Some points:
tensor([-35, -16, 21, -15, 46, 41, -18, 50, -18, 35, 16, -14, -14, -34, -35, -84, -30, -27, 86, 32, 4, -62, -65, -3, -38, -29, -9, 32, -41, 19, 1, -8])
tensor([23, 78, 127, 21, -39, -44, 6, -15, -34, -6, 16, -20, 1, -49, -4, -5, -52, -30, -2, 88, 33, 1, 3, 35, -23, 32, -49, -61, -31, 25, -18, -26])
tensor([-33, -78, 2, -7, -29, -30, -1, -17, -45, -35, 30, 63, -56, -14, -25, 0, 127, -40, -32, 27, -20, -15, -21, 37, 3, -9, 0, 17, -7, 24, 13, 71])
tensor([-15, 16, -57, -17, -40, 36, -80, -40, -53, 36, 63, -45, 2, -31, 28, 2, -10, -17, -58, -13, -42, -20, 24, 19, -6, 5, -44, 40, -33, -51, -84, 51])
tensor([15, 52, 6, 22, 24, 21, 81, 2, -46, -12, -27, -79, 64, -8, 51, -24, -2, 63, -28, 0, -44, 6, 36, 11, 83, -16, 67, 0, -38, 101, 41, 35])
tensor([-1, -55, -6, 6, 16, 7, -47, -9, -20, 32, -15, -21, -6, -48, 126, 1, 7, -33, -21, -63, 52, 49, -18, -39, -38, -33, -37, 39, -34, -41, 21, -63])
tensor([8, -28, 40, 31, 32, 37, -30, 0, -32, -39, -21, 108, 63, -10, -8, 58, 127, -14, 18, -44, 23, 32, 19, 2, -12, -9, 60, -34, -39, -6, -14, 82])
tensor([-26, -44, -38, -24, 2, -62, 79, -21, 5, 19, 12, 15, 49, -35, -9, 31, -5, 62, -8, -17, 51, -41, 27, -31, 75, 97, -34, -39, -29, -17, 12, -15])
tensor([-52, 18, 9, 35, -11, 36, 11, 30, -5, -53, 17, 9, 63, -14, 4, -50, -33, -14, 2, -22, -29, -21, -8, -31, 48, 32, 32, -91, 99, 24, -14, -18])
tensor([-19, 3, 4, 25, 21, -25, 12, 23, -19, 105, -35, -60, -32, 47, 0, 11, 34, 26, 127, -6, -9, 16, 22, -30, -30, 33, -53, -8, 34, -26, 35, 12])
tensor([11, 5, 69, 13, 127, -13, 40, -14, 9, -17, 0, 2, -33, 9, 4, -58, 2, 2, -40, 72, -19, -54, 15, -12, -10, 3, -43, -33, -45, -63, 54, -36])
tensor([29, -30, 7, 0, 9, -43, -1, 29, 0, -17, 42, -23, -15, 0, 37, -34, 35, -21, -15, -58, -27, -20, 122, 16, -52, -5, -27, 58, 0, 12, -13, 21])
tensor([-9, 36, 11, 127, -27, 9, -31, 35, 11, 4, 64, 51, 7, 4, -48, 88, -38, 12, 23, -4, 39, -55, 64, 43, -22, -32, 127, 51, -27, -11, 44, -10])
tensor([-3, 54, -26, 0, -20, -50, 58, 41, -76, -32, -9, 48, 48, 4, -6, 16, -60, 71, -1, -35, -27, 19, 0, -14, 109, -31, -76, 29, -41, 92, 63, -7])
tensor([71, 127, -28, -39, 1, 9, -25, -1, -37, 2, -5, 13, -19, -26, 34, 0, 34, 81, -39, 82, 17, -28, 13, -3, 5, -33, 4, -1, -22, 126, 63, -77])
tensor([22, -21, -27, -31, 3, -44, -50, 73, -6, -29, -15, 25, -53, 30, 127, 9, -59, -70, 1, -45, 18, -51, -27, 20, -33, -8, 3, -21, 3, -12, -49, -46])
tensor([97, -26, -20, -2, 40, 67, -37, 127, 23, -17, 73, -24, 12, 22, -24, 42, 26, 38, -29, 11, 29, 82, -71, 125, -1, 70, 0, -9, 2, 10, 82, -22])
tensor([-34, -56, -19, -57, -46, 36, -19, 11, 8, -43, -29, 31, 12, -23, 86, 39, -75, -10, 30, 49, -14, 3, 47, 19, -95, 18, -32, 56, -15, -22, 6, 49])
tensor([21, 13, -13, -28, 28, -18, -46, -14, -39, -17, -17, -55, -41, 10, -62, -4, -30, -7, 97, 6, -39, -13, -54, -57, -12, 52, -6, 5, -2, -16, 22, 12])
tensor([91, 16, -48, 12, 14, 69, 23, 107, 10, 90, -21, 20, -2, -5, -16, -41, -22, -1, 10, 72, -41, 71, 1, 70, -7, 115, -7, 6, 8, -10, 0, 36])
tensor([0, 14, -2, 62, 21, -28, -8, -4, -49, 46, 14, 127, -48, -53, 3, 24, 15, -22, -26, 15, 94, 24, -39, -76, 15, -13, 33, 15, 11, 5, 21, 127])
tensor([5, -64, 27, 23, -72, 12, -61, 16, -21, -27, -5, -71, -23, -45, 40, 28, 16, -53, 5, 9, 0, 33, 28, -33, 37, -16, 15, 0, -26, -63, 14, -40])
tensor([-19, -32, -8, 59, -31, -19, -38, 2, 111, 2, 2, 46, 16, -42, -26, -30, 33, 98, -6, -22, -65, -13, -31, -42, 10, -8, -62, -10, -11, 19, -57, -45])
tensor([25, -27, -32, 58, -23, 4, -12, -81, -35, 29, -28, 17, -4, 69, 127, 1, -27, -33, -26, -1, -97, 0, -65, 5, -42, 17, 25, 9, -50, -64, 8, -46])
tensor([-55, 79, 34, -14, -4, -36, 33, 18, -72, -35, -3, -28, 104, -31, -6, -5, 22, 5, -40, -3, -4, 19, -63, -14, -51, 32, 19, 17, 1, 24, -8, -57])
tensor([56, 4, 7, -22, -6, -19, 41, -10, 10, 37, -8, -26, 45, -9, -34, 30, 13, -10, -49, -9, 3, -55, -47, -27, -35, -23, -16, -6, 110, -8, -39, -2])
tensor([-13, 27, -19, 0, -37, 18, 35, 35, -42, -21, -61, 71, -89, -7, -36, 3, 36, 25, -43, -2, 0, 0, 97, 5, 2, -36, 59, 16, -1, -94, -29, -17])
tensor([29, -81, -4, -21, -44, 2, -83, -15, -36, -37, 5, 15, -34, -1, -39, -35, -4, -20, -31, -19, 8, -3, 86, -36, 18, 7, 14, -4, -13, -3, 21, -35])
tensor([-4, 22, -43, 5, 117, -4, -62, -31, -6, -3, -35, -54, -35, 3, -17, 39, -10, -24, 69, 48, 21, -29, -1, 42, 11, 31, -17, -2, 9, 28, 12, -16])
tensor([32, 1, -16, -50, -55, -59, 48, 8, 97, 0, 9, -10, 52, 13, -50, -28, 10, -50, -49, 7, 2, 18, -24, -39, -16, -78, -1, -30, -46, -37, 33, 6])
tensor([-22, -3, 19, -30, -5, 15, -16, 30, 15, -23, 68, -32, -14, 36, 96, -62, -1, 27, 10, 27, 40, 76, 63, -56, -11, 24, 35, 93, 28, -28, -34, 16])
tensor([30, 27, -29, -44, -28, -48, -5, -49, 107, -45, -20, 12, -2, -35, 3, -1, 9, 1, -5, -20, -26, 30, -15, -10, -24, -11, 3, -67, 55, 7, 17, 14])
tensor([18, -9, -64, 20, -4, 45, 73, -34, 15, -53, -13, -2, 14, 17, 14, 48, -6, 47, -3, 31, 109, 26, -10, -29, 40, -10, -5, -63, -42, 32, -89, 13])
tensor([-62, -4, -40, 6, -45, -28, 30, -53, 103, -6, 15, -19, -5, -14, -27, -60, -5, -7, -33, 16, 1, 26, -38, 8, -35, -21, 13, -37, -19, 38, 5, 30])
tensor([5, -27, -34, 10, -53, 18, -39, 8, -36, -57, -7, -5, -95, -32, -32, -11, 23, -23, -39, -34, -42, -28, 32, -13, -17, 13, 8, -48, -5, -22, 50, 39])
tensor([11, 65, -37, -79, 55, -13, 5, -7, -17, 64, 50, 16, -3, -9, -31, -17, -5, -48, 126, -55, -31, 17, 2, -3, -29, -9, 47, -61, -32, -40, -17, -40])
tensor([-4, -2, -30, 13, -25, -38, 57, -17, 47, -41, 56, -35, -31, -31, 22, -10, 22, 19, 26, -10, 38, -50, -76, 33, 127, -29, 27, 1, -8, -37, -34, 13])
tensor([47, -17, 14, 39, -4, -74, 28, -47, -2, 16, -40, 4, 61, -43, -3, -26, -30, -30, -2, -15, -9, 1, 4, 89, 60, -36, -18, 20, 105, 10, -24, 24])
tensor([-27, -18, -5, 38, 57, -28, 31, 22, -44, -22, -36, -31, -57, 53, -60, -19, -2, -58, 60, 21, -36, 39, -29, -14, -37, -11, -13, -14, -31, 75, -71, -46])
tensor([-21, 38, 4, 17, -42, -28, 14, 12, 96, -40, -45, -27, 34, 8, 11, 32, 45, 24, 9, 43, -38, -16, -26, -79, 11, -11, 12, 38, 62, -14, 7, 24])
tensor([-79, -47, 17, -23, -13, 25, 22, -29, -37, 64, -18, -26, 29, -60, -2, 13, -35, 62, -33, 14, -8, 26, -29, 26, -14, -85, 15, -53, 123, 24, 35, -30])
tensor([35, -36, 11, -62, 51, 17, -2, -42, -3, 24, 3, -1, -38, 19, -1, 9, 3, 14, 127, 33, -50, -2, 14, 24, 5, -40, 6, -1, -7, 26, -16, -13])
tensor([10, -20, 15, -2, -5, 52, -10, -36, 120, 32, -63, 13, 53, -16, -21, 20, -3, -51, -37, 2, -2, -44, 6, -55, 48, 7, -13, 9, -17, 75, -26, -10])
tensor([-7, 26, 10, -10, -24, 87, 37, -29, 21, 4, 23, 30, -58, 33, -4, -30, -7, -50, 16, -43, 21, 115, -18, 63, 28, 110, -7, 127, 28, 7, 47, -64])
Along one direction, these points spread out more than along any other. Take the direction at right angles to it along which they spread out most. Go by this last direction. Where along it does each point below lie, from 0 to 99? 50 is the average, and the first point above lies past it. One standard deviation of the points above along it is 16.
tensor([-69, 2, 3, -65, -12, -18, 49, 21, 87, 31, -59, -17, 26, -2, -6, 30, -8, 5, -35, -44, 12, -88, -9, 41, 30, 39, 56, -10, -21, 8, 8, 25]) ~ 46
tensor([45, -26, -2, 22, -67, 3, 12, -30, 2, -2, -65, -16, 14, -1, -33, -73, 10, 79, 19, -91, 95, -27, -25, 18, -44, -19, 6, -24, -76, -6, 19, 86]) ~ 39
tensor([-21, 51, 3, 21, -6, 24, -17, -33, 98, -9, -23, -5, 1, -6, -33, -13, -24, -20, -18, -60, 24, -2, 3, 6, 16, -66, -62, -22, 70, 4, -26, 3]) ~ 43
tensor([9, -47, 21, -17, -39, -8, -24, 49, -16, 127, -3, 0, -24, 127, 18, -9, -10, -8, 9, 29, 6, 23, -14, -34, 34, -2, 16, 8, -20, 1, -42, -34]) ~ 55
tensor([-63, 21, 3, 0, 0, 0, -73, -24, 6, 56, 42, 4, -8, 127, 76, 8, -13, 0, 11, -24, -9, 22, 8, 26, -7, 13, -32, -47, 11, -21, 30, 22]) ~ 50
tensor([-56, -17, -19, 13, -2, 2, -43, 11, -37, 5, -14, -21, -18, -18, -35, 32, 28, -57, -67, -35, -13, 25, 109, 23, 7, -3, -10, 3, -27, -5, -35, 16]) ~ 31
tensor([-7, 23, 127, -71, 74, 34, -14, -6, -20, -39, -18, -28, -45, -5, -42, 25, -42, 49, -30, -22, -61, 10, -66, -14, -4, -9, -25, -4, -34, -24, -27, 25]) ~ 61
tensor([51, -25, -12, 41, 26, 59, 56, 26, 20, -3, 127, -9, -30, -8, -42, 126, -79, 14, -24, -26, -6, 34, 66, -12, -29, -6, 33, 76, -12, -1, 32, -15]) ~ 50
tensor([23, -34, 3, -44, 37, -44, -13, -44, -21, -30, -19, 31, 81, 16, -34, -44, -57, 39, -59, 4, 14, -24, -10, -23, -4, 25, 58, 14, 114, 13, -25, -40]) ~ 50
tensor([-16, -17, 6, 1, -54, -1, 1, -21, -41, -8, 28, 30, -64, -5, -29, 39, 117, 2, -20, -3, 44, -56, 15, 8, -48, 37, 9, 4, 1, 15, -32, 27]) ~ 31
tensor([-5, 10, -19, 12, -28, 63, 77, -4, -45, -50, 18, 11, 109, 25, -13, -17, -11, -20, 16, 10, 0, -66, -12, -18, -2, -51, -72, -14, 79, -22, 11, -16]) ~ 52
tensor([-37, 41, -32, 1, 106, -26, -53, -9, -9, -8, -35, -26, 38, -7, -65, -15, -14, 1, 27, 101, 13, 40, -13, 34, 1, -17, -32, 27, -53, -81, -1, -16]) ~ 68
